In the rows, 100 means zero.
One turn moves every row onto another: examples first, then more rows asked
q_381:  78  88  79  99 116  88 100  93 105 104 113  97  88  72  85  96
q_708: 106 102 126  82 139  99  91  73  89 101 121  88 101 127  87 113
q_803:  99 111 148  82 124  88  88  75  92  96 110  92  92  90  70 109
q_356: 100  94 147  96 137  85  89  75  95  99 115  88  99 113  72 119
q_564:  79  96 106 105 126  87 114  92  98  77 134  90  73  91  86  93
q_26: 107  78 120  82  74  84 102  92 115 106 122 104 114  98 110 128
q_27:  92 120 117  85 127 102  79  78 105 106 122  84  96 119  82 104
q_819: 103  83 100  96 117  83 123  82 122 102 100  99 100  65  70 105
q_33: 101  84  88 104 130  90 117  95 101  92 114 116 127  80  91 109
q_937:  98  89  74  83 120  84 119  91 103 127 115  99 106  97  83 111
q_218:  86  84  83 111 103  67 106  87 108  97 127  95 110  91  64 122
q_222: 110  75 122  93  81  92 102  89 126  92 120 102 111  95 118 115
q_390:  91 117 127  93 125  92 118  78 116  74  99  94  94  96 121 113
q_797:  98  89 129  75 105  92  90  92  95 111 129  80 115 120 120 120
q_538:  97  93 101  98 123  92 125  75 123  74 126  85  91 104  66 112
q_551: 107  77 151  92 106  81 100  82 113 102 120  75 115 116 105 122
q_412:  98  96  92 104 100  70 122  79 102  91 123 100 106  88  83  77
q_832: 101  72 126 100  83  84  97 100 117  99 128  98  99  94 121 120
q_971:  59 113 115 100 117  80  94  81 109  93  95 101 112 116 105 121
q_648:  90 111 110  73 109  81 116  68  99  83 106  90 101 114 102 143
q_712:  92  72 109  99 122  63 122  87  87 115 105 106  99  83  79  92
q_925:  93 102 141  77  99 101  84  91 118 100 106  90 123  81 105 119
q_591:  99  80 129  90  76  78 100  97 114 112 118 109 115  99 115 109
q_54: 104  66  89 107 127  75 123  84 107 105 125  84  85 101  85 106
q_243:  81 107 110  84 131  83 124  99  97 119 110 117 122 103  75 101
q_470:  99 105 112  83 124  83 134  89 121 108 115  98 110  98  57 125
q_417: 102  94 104 120 124  69 126 107 121 117 125  99 107  86  82 106
q_179:  67  92 109  93 132  80 108 101  72  96 122 112  98  95  85 101
q_348:  92  85 157  87  96  82  89  81 100  90 112  84 110  89 106 104
q_119:  96 124 133  85 133 107  81  87 110 103 113  91  95  90  82 110
q_15:  86 100 120  82  93 103  75  88 118  98 126  73 108 104 109 119
q_367:  88  72 120  97  80  85  87  97 110 100 121 109 113  98 118 115
q_778: 106  93  92  89 113  72 125 100  79 102 135 101  96  76  90 114
q_270:  82 124 138  87 104  60 121  79 107 105 100  92  96 109  98 116
q_162:  77 102 132 103 130  73 108  95 100  93 112  89  85 107 114 141

q_367 moves to -> q_591
q_54 moves to -> q_381
Where do these go?
q_33 moves to -> q_417
q_243 moves to -> q_470
q_648 moves to -> q_390
q_356 moves to -> q_27
q_797 moves to -> q_925

One turn moves every row onto another: examples first, then more rows asked
q_663:  88 124  90  81  84 105  97 100  81  80  89 135 111 129 108  90  97  83  83
q_613: 101 104 120 126 113  95 113 102  69  86 109 123  90  89  96  92 112  91 116
q_647: 111 105 108  70  92 108 107 109  95 117  86  77  92 105 119  74 116  79 119
q_727:  96 106 117  71  92  91  96  86  91 121 101  71  87  96 100  81 105  68 101
q_199: 115 112  77  67  84 114  93 105  74 110 110 111  85 113  84 112 107 112 109
q_175:  90 129 120  77 109 115  97 122  75 100 109 120  91 112  80  87  86  61  92
q_425: 117  94 120 114 104 117  93  96  74  89  99 128  81  82 126  92 110  92  92
q_714:  98 133  90  76  84 103 104  88  85  79  97 138  98 119 107  84  98  84  92
q_333:  95 121 103  73  96 111 105 125  84  88 104 131 112 126  79  96  92  76  95
q_236: 100  86  80  71  98 102  93 111  56 107 110 105  86 111  79 112  77  92  92
q_137: 101 115 119 126 107  93  93 114  77 101 108 123  86  83 108 109 118  95  96
q_953: 104  81  88  74 111 100  83 115  58 105 113  96  77 102 101 126  94  72  95
q_631: 106  92  51  87 101 105  93  91  63  94  98 103  92 121 103  95 103  98 104
q_354: 109 102 132 112 115  96 109 102  78  98 108 107  93  91  84  90 105  90 130
q_776: 100  99 104  78 107 109  79 105  89 117  68  71  95 108 100  78 119  78  96
q_254: 100 130  97  78 104 113  97 121  87  91 110 128 102 112  71  90  93  68  87
q_914: 114 108  96  71  91 127  93 107  62 108 100 108  88 109  80 122 118 102 120
q_886: 108 104  77  69  80 116  97 111  63 108  94 115  90 116  93 113  96 117 103
q_573:  97 108  97  90 101 111  84  99  89 118  79  70  99 101 108  71 119  68  93
q_209: 101 112 117 122 114  83  75 110  86 110 103 104  89  82 117 110 111  87  94
q_53: 109  98 124 119 101 105  98 111  63  83 100 127  79  85 117  88 109  90  94
q_850:  95  95  54  90 100 101  90 101  60 105  92 105  98 119 100 111  94 103  94
q_794: 104 101 101 103 108 105  73 106  83 110  64  81 102 101 115  78 120  77  97
q_533: 108  94 111  62 104  95 101 108  95 114  76  78  88 113 113  82 112  84 116
q_695:  98 117  75  84 112  89  98 122  92  87 106 127  99 116 119  93  90  64  85
q_492:  90 144 106  79  88 111 103  93  81  96  91 132  92 123 118  87 105  88 104
q_253:  93 101 117  66  99  87  87  82  91 118  83  73  87 106  96  87 109  79 101
q_998: 117  96 125 111  96 111  89 101  66  85  81 115  85  92 127  77 108  95 102
q_21: 107 106 113 122 120 100  90 103  90 106 114 119  88  79 112 114 115  90  98
q_918: 112  94 122 117 119 113 111  93  78  91 112 122  91  86  93  92 109  89 117
q_260:  99  92  67  89  99 108  90  77  53  90  86 103  91 115 114 109 114  93 107
q_103: 110  86  76  71  99 103  79 112  62 105 116 101  77 107  87 108  85  83  83
q_604:  85 114  87  81 104  84  98 119  88  90 108 125 107 125 107 105  86  67  82
q_535:  82 122  83  96 124  92 100 115  81  96  98 117  98 123 127  88  92  59  95
q_7: 119  99 125  73  93  98 105 108  90 108  80  91  90 104 117  80 112  90 131
q_657:  95 102 127  84 104  79  81  86  87 117  96  79  90  92  88  92 101  70 104

q_253 moves to -> q_613
q_794 moves to -> q_209
q_695 moves to -> q_103
Where do these go?
q_647 moves to -> q_425
q_663 moves to -> q_850
q_535 moves to -> q_953

One turn moves every row onto another: examples first, then more rows asked
q_566: 108  99 101 115  90 104  90  91 107 121 102 103 104 129  89  98 121 106  94 100  65 118 106 104 110  85
q_317: 101 101  94 118  78 136  96  82 112 123 106  67 109 117  95  88 110 111  77  88 158 113 121  77 120  89
q_995: 109  98  92 157  92 110 110 130 101 100 102  60 108 117  94  87 107 108 110  76 109 111 119  85 107  71
q_386: 108 128 100 112  98 135  98  72 103 132 112  62 101 105  92  78 108 104  76  83 109 117 118  65 113 112
q_197: 101 102  94 118  77 136  96  82 109 129 111  65 111 114  93  89 113 111  74  86 156 117 120  80 118  88
q_590: 119 126  99 118  98 122  86  69 123 118  98  66  97 119  98  88 114 110  73  99 125 104 118  56 116 105
q_592: 102 124 101 112  93 140 100  78 112 122 101  67  93 110 101  71 100 104  81  82 114 112 122  62 120 121
q_261:  98  83 103  71  73 101 110  80 100 115 111  89 115  91  84  87 125 109  88  91 111 118 116  95  99 102
q_799:  91 109 108 145 108  59 112  86 110  83  87  74  91 104 105  83  99 100  93  82 132 119 109  95 122 116
q_237:  98  98 102 113  88 114  97  96 103 118 104 104 100 125  93  89 113 102  99  91  60 121 109 106 114  96
q_249:  96  91  99  67 101  69 102 116 111 111  97  95 100 114 101  84 101 106  94  90 110 117 119  83 131  86
q_387:  90  79 104  70  70 109 115  85 105 105 104  92 109  95  94  79 116 107  92  87 115 114 122  92 105 112
q_296:  99  92 101  68 101  65 101 113 110 115  99  95 101 115  98  88 104 105  92  93 112 116 117  82 131  82
q_416: 110  98  94 159  93 107 106 130 103  98  99  61 107 118  94  90 110 111 109  80 112 109 119  82 107  70
q_967: 108 123 101 116  94 132  92  74 124 114  93  70  91 119 106  77 103 108  80  93 123 103 122  57 121 117
q_986: 111  99  95 159  93 107 108 129 101 100 102  60 108 117  94  90 109 110 110  77 110 111 120  84 108  70
q_17: 110  96  94 159  92 108 107 130 104  95  98  62 107 120  97  89 107 110 111  79 112 108 121  82 109  72
q_447: 119 130 100 116 100 124  88  67 110 133 110  63 102 109  89  88 116 107  72  93 115 113 115  63 111 101
q_115:  97 100  95 118  76 140  99  86 114 121 106  67 107 118  98  84 106 110  79  85 158 112 122  78 122  94
q_460:  97 113 106 145 113  55 112  82  98 100  99  69 100  96  92  88 108  99  87  79 124 129 103 102 115 105
q_843:  94  77 103  73  69 103 109  84 117  94  94  96 104 104 101  83 115 111  92  96 124 104 123  87 108 113
q_452: 101 112 104 160 103  63 111 113  93 108  98  89  99  90  92  78 109 105  84  89 113 122  96  92 102  98
q_320: 104 110 104 162 101  59 108 113 103 100  89  93  96  96  97  81 108 107  84  94 119 117  97  89 105  98
q_848: 108  97  95 158  92 111 110 131 103  97  99  61 106 119  96  86 105 110 110  77 110 109 122  83 109  73
q_440:  88 113 107 143 110  64 120  86  94  99 100  69  96  93  95  80 101  96  91  72 121 132 106 104 117 114
q_400:  96  92  99  66 102  70 106 116 103 119 104  92 102 110  95  84 103 104  94  87 106 122 118  86 128  86
q_715:  92 108 106 159  99  71 117 121  99  98  89  94  92  94 103  68  97 104  90  85 112 118 101  90 108 111
q_196:  99  93  98  66 104  66 102 113 106 119 103  92 103 111  95  88 105 104  91  89 108 118 116  84 128  81
q_567: 108  84 100  75  76  90 103  76 109 110 107  88 115  97  85  97 130 112  83  99 120 111 116  91  99  93
q_923:  95  94 103 113  85 116  98 101 112 108  92 108  94 133 102  84 108 103 103  93  66 114 115 102 119 102
q_242:  94 101  95 117  76 143 101  85 109 125 109  67 108 115  96  82 106 108  79  82 153 116 122  79 122  95
q_42:  93  92 101  64 101  73 105 117 107 115  99  93 100 112 101  81 100 103  95  87 107 120 119  83 131  89
q_810: 105  80 102  76  71  92 101  79 120  98  96  94 110 105  94  94 126 113  87 103 127 103 120  86 105 100
q_865:  83 109 108 143 109  67 120  88 101  90  92  72  92  99 104  75  96  96  94  74 125 126 109 100 122 120
q_44:  97 103  95 116  79 140  99  83 106 130 113  63 111 112  92  86 109 108  78  83 153 118 121  81 120  91
q_644:  94 111 104 158 100  71 118 117  91 106  97  90  96  89  98  70 101 102  87  82 110 125  99  95 104 106
q_38:  98 111 105 147 112  52 108  82 108  91  91  72  96 104  99  90 107 102  86  85 132 122 106  96 118 107
q_82: 111  96 101 118  89  99  84  91 118 110  92 107 101 137  95 102 120 108  95 107  75 109 109  98 114  85
q_377: 102  93 101 115  85 107  89  96 122 103  86 109  94 139 103  92 110 106 101 102  74 107 114  97 119  96
q_943:  98 108 104 161  99  66 111 117 106  94  84  95  92  99 105  73 101 107  88  91 120 114 102  86 108 106

q_715 moves to -> q_452
q_810 moves to -> q_387
q_590 moves to -> q_592
Where do these go?
q_44 moves to -> q_317
q_377 moves to -> q_237
q_799 moves to -> q_440
q_249 moves to -> q_400

One turn moves every row onto another: examples first, then more rows asked
q_216:  95  72 108 107  89 113  91 127  92  90 120 112  83  87  94  94 121  98  88 105 110 107  98
q_474: 110  93 107  72  97  91  97  91 111 114  98  85 109 103 117 114 101 112 103 102 108  56 111
q_568: 126 111  99  86 124  87 111  89 123 100 113  80 103 122 111  95 119  88  80 113  76  97 111
q_65: 105 118 104 122 103  90 122  96  99  98 106  85 103 104  85  99  77 104  92 133  81 117 110
q_105: 108  86 119 101  95 118  87 106 109  90 133 112  89  77  82 106 131  98  82 119 111 101  97
q_221: 102 115 104  98  94 104  67  76  98  88  94 133 103 108  98 114 130 100 107 100 126 105  93
q_751: 117 104 111  89 103  79  96  87 110 123 105  77 108 103 107 121 105  96 107 112 114  58 111
q_327: 105  90 118 127 106 104  97 112  97  98 122 109  95  88  96 115 138  82  92 101 114 111  85
q_307: 118 107  94 104 111 103 121  58 111  91 118  74 122 102 102  92  94  83  85 119 103 111 110
q_696:  83  97 101 111  95 101 130  81 112  82  89  84 107 117 105  81  89  93  98 116  89 113  94
q_41:  93 102 102  92  85  95  70 108  84 107  94 114  99  94  70 100 120  99 114  93 122 111  95
q_521: 105  91 103  87 110  80 106  98 100 110  97  83 101 117 125 113 103 103 105 103 114  59 112
q_212: 106  69 107 116  86 110  90 103 101  94 126 101 102  85  93  92 132  89 100  97 124 103  81
q_476:  92 105 106  91 101  93  74  89  93  86 101 119  87 105  65 101 132 101 108 118 130  99  97
q_796: 124  97  91 104  87  88  90 106 117 113  93  81 115 105 118  88  99  85 102  98  66  98 104
q_382:  86  96  96 112  95 100 127  81 106  81  82  82 104 118 106  84  91  93  97 113  83 111 103
q_537: 125 102  95  96 105  79  98  97 119  98 112  79  88 119  92  83 104 106  90 132  72  87 120
q_542: 133  91  82 100  95  88  80  97 114  96 111  91 107 103 116  85  90  91  93 126  76  84 120
q_670:  95 101 100  95 103 103  69  84  94  84  95 129 107  97  95 108 130  78 109 103 132 103  89
q_5: 101 110 106  97  86 114 115  91 114 105 101  88 121  87 105  97  76  77  84 116  81 121 107
q_997: 107 119 103 121 105  90 120  94  98  99 100  81 100 104  85 102  82  99  90 130  77 116 120
q_273: 107 111 104  97  86 113 112  85 112 106  99  82 118  85 103  98  81  74  83 115  78 118 118
q_759: 106  87 116 114 108 109 101 106 102  85 124 111  93  95  85 107 139 120  89 101 110 104  83
q_761: 102  99 115  83  98  85  97  99 111 118  93  82  96 103 117 119 103  80 103 115 107  59 115
q_375: 106 104 111  93 109  82  96 104 103 111  91  95  99 106 120 127  99 103 102 115 101  57 117
q_188: 116 101  98 103 104  88 102  82 132  94  91  85 111 120 123  92 121  82 101 107  70  92  94
q_944: 109  99  92 110  91 111 107  73 114  77 107  98 123  94 102  92  73 114  95 130  89 101 102
q_514: 106 103  93  81 109 104  67 101  80  93 115 128 101  91  87 106 115  91  93 107 134 108 110
q_391: 103 117 102 105  84  88  69  99  80 112  96 116  97 105  83 108 118  99 111  92 126 115  99
q_736: 100 123 111  71  99 108  79  92  93 107 103 122  93 106  90 111 128  96  86  92 125 119 107
q_524: 109 105  91  91  96  98  65  87  79  98 115 121  96 105  96  99 114  84  96 106 145 110 112
q_433: 113  96  88 109  93 109 105  67 110  74 100  94 121  98 103  91  79 118  94 125  86 100 109
q_50: 112 109  97 106 112 102 125  66 111  92 124  79 122 104 101  91  88  82  85 125 105 113 103
q_96:  87 106 104  84  87  95  75  88  92  92  97 116  76 117  77  93 126 100 101 111 133 105 108
q_271:  98 115 106  80 113 100  85 103  85 107 104 116 101 102  79 109 131  94  96  86 127 120  96

q_537 moves to -> q_188
q_997 moves to -> q_382
Where do these go?
q_514 moves to -> q_271
q_474 moves to -> q_751
q_221 moves to -> q_524
q_105 moves to -> q_327
q_50 moves to -> q_5

